(in the rows, 128 means zero)
R: 3 groups of rows, each row roughly a mix of its group's hidden directions:
R (98 x 10):
[[160 125 138 107 157 110 179 141 109 118]
 [143 120 136 113 109 159  84 130  86 147]
 [181 133 128  91 142 120  92 125 140 129]
 [145 109  67 113 130 128 136 163 124 129]
 [184 119 139 121 122  96 133 106 153 110]
 [144 120  78 114 103 103 149 117 151 104]
 [156 160 130 115 110 121 149 141 103 176]
 [131 185 148 115 130 139 144 108  95 144]
 [154 109  71 104 134 150 144 124 113 125]
 [139 145 121 169  81 123 124 141 152 156]
 [125 135 121 149 107 125 172 136  84  96]
 [136 110  95  93 157 110 115 162 102 136]
 [127 167 147  72 120 115 149 133 123 113]
 [129 132 146  96 147 158 114 150 143 178]
 [ 81 131 121 147 140 153 152 118 114  88]
 [126  99 131  93 100 110 110 113 167 152]
 [ 89  99 120 169 137 104 137 108 143 108]
 [131 174 118 109 157 167 151 131 111 115]
 [169 147 145 121 155 127 150 101 155  99]
 [112 136  82 110 142 110  94 150 105 151]
 [140 183 143 147 112 154 156 118 113 141]
 [113 156 132 114 146 174 134 168 120 104]
 [ 94 121 163 160 104 157 123 129 137 159]
 [ 90 133 123 145 103 111 165 152 138 162]
 [ 72 150 112 122 106 142 132  99 145 118]
 [121 133  88 139  78 133 135 126  96 153]
 [158 158 135  87 108 132 143 108 104  99]
 [139 134  97 147 143 121 164  98  84 123]
 [133 110  98 128 148 177 122 127 115 169]
 [163 116 118  93 153 114  94 144 138 158]
 [119 139 119 166  94 108  95  96 149 117]
 [122 142 149 111 168 167 122 150 123  92]
 [129 165 134 132 140  94 126 104 152 173]
 [106 106 115  75 139 122 130 110 164 114]
 [156  97 129 100 145 164 111 126 153 158]
 [156 143 114 143  78 129  97 136 147 153]
 [ 92 129 105 144 114 124 111  82 142  96]
 [160  98 142 160 127 114 165 138 153 107]
 [112  82 112 128 153 168 121 115 141 155]
 [120 109 121 152 104  92 163 128 170 127]
 [108  98 120 107 116 170  89 152 129 139]
 [107 174 126  98 116 135 151 134  87 121]
 [138 131 143 176 161 115 171 116 124 122]
 [ 91 153 165 163 130 140 124 106 107 143]
 [113 123 149 170 122  91 113 114 148 164]
 [140 150 161 133 169 111 124 137 174 129]
 [130 173 124 182 119 121 117 123 107 142]
 [ 99 108 107  96 141 169 114 139 129  95]
 [133 114 112  61 139 135 145 135 147 126]
 [ 69 143 157 132 134 154 109 143 134 131]
 [165 141  95 151  88 112 116 108 132 146]
 [ 97 113 124 121 149 105 161 107 143  84]
 [119 157 133 141  71 141 121  99 145 144]
 [116 145 165  82 136 157 136  99 126 138]
 [128 152  88 122 150  89 160 150 133 142]
 [177 107 160 159 102 110 140 130 122 125]
 [144 135 130  97 166 172 144 153 111 117]
 [188 103  97 141 126 115 122 123 143 116]
 [ 81 104 109 148 111 123 153 100 116 105]
 [ 73 145 145 169 123 119 133 122 107 122]
 [176 145 101 162 101 138 135 127 106 137]
 [187 140 135 117 159 145 136 151 112 120]
 [ 94 101 156 127 114 132 109 137 173 104]
 [135 164 137 171 128  83 142 109 122 118]
 [171 118 111 120 145  97 138 103 156  98]
 [132 127 176 118 136 103 113 138 176 139]
 [109 113 121  92 164 131 129 110 164  96]
 [115 109 156 177 105 101 122 106 151 131]
 [139 175 116 143 138 122 131 157 107 171]
 [ 92 121 124  90 140 175 138 119 112 145]
 [132  85 120 113  80 107 113 120 123 155]
 [153 142  86 154 110 110 156 106 105 144]
 [ 93 139 144 143 166 152 101 125 153 155]
 [133 144 123 168 124  78 120  96 143 115]
 [147 161 115  83 112 171 120 125 133 140]
 [161 142 128 112 144  87 110 112 167 144]
 [103 165 115 121 150 140 128 117  80 154]
 [164 125 159 164  88 128 116 128 129 154]
 [ 90 112 152 103 156 135 141 139  89 146]
 [160 150 120 121 141 164 149 169 117 104]
 [135 128 169 136 122 125 102 146 125 184]
 [101 170 149 144 111 113 144 110  94 104]
 [141  94 123 151 139 173 101 117 130 160]
 [113 111 159 114 157 126 147 148 132 179]
 [161 134  98 108 122 148 139 149 143  80]
 [122  85 125 128 137 141 146 110 111  75]
 [149  82 144 151 128 132  94 127 165 130]
 [125 105 159 157 161 148 145 162 103 129]
 [119  97 142 140 164 135 123 102 168 159]
 [150 142 106 142 144 165 134  99  96 160]
 [139 153 150  66 112 147 130 137 115 121]
 [ 96 101 168 143 110 140 115 140 108 161]
 [119 113 152 125 160 146 132 120  69 137]
 [ 92 150 147 135 100  98 128 158 116  97]
 [132 114 125 116 112  80 131 152 156  87]
 [115  77 121 121 118 168 118 102 124 103]
 [ 91  94 102 117 150  86 127 142 118 121]
 [141 124 167 166 154 137 105 137 141 162]]
one row of each group, then the others: which group is each in?
[104 163 133  98 178 120 142 142 143 128] | <33>
[135 169 152 110 142 157 133 108 108 165] | <75>
[ 88 106 138 130  94 160 150 120 133  96] | <22>

[116 132 182 140 145 113 117 111 165 147] | <75>
[117 133 123 158 131 165 122 163  81 123] | <22>
[153 141 109 133 125  79 130 172 146 126] | <75>
[167 128 131 111 182 114 130 121 148 106] | <22>
[131  80 160 122 104 112 112 133 123 166] | <33>
[119 142 117  77 125 138  88 137 156 110] | <33>
[112 106 151  98 149 137 125 145 161  85] | <33>
[ 99 146 123 166 137 167 128 141  97 104] | <22>
[120 100 128  92 116 118 136 143  90 170] | <33>
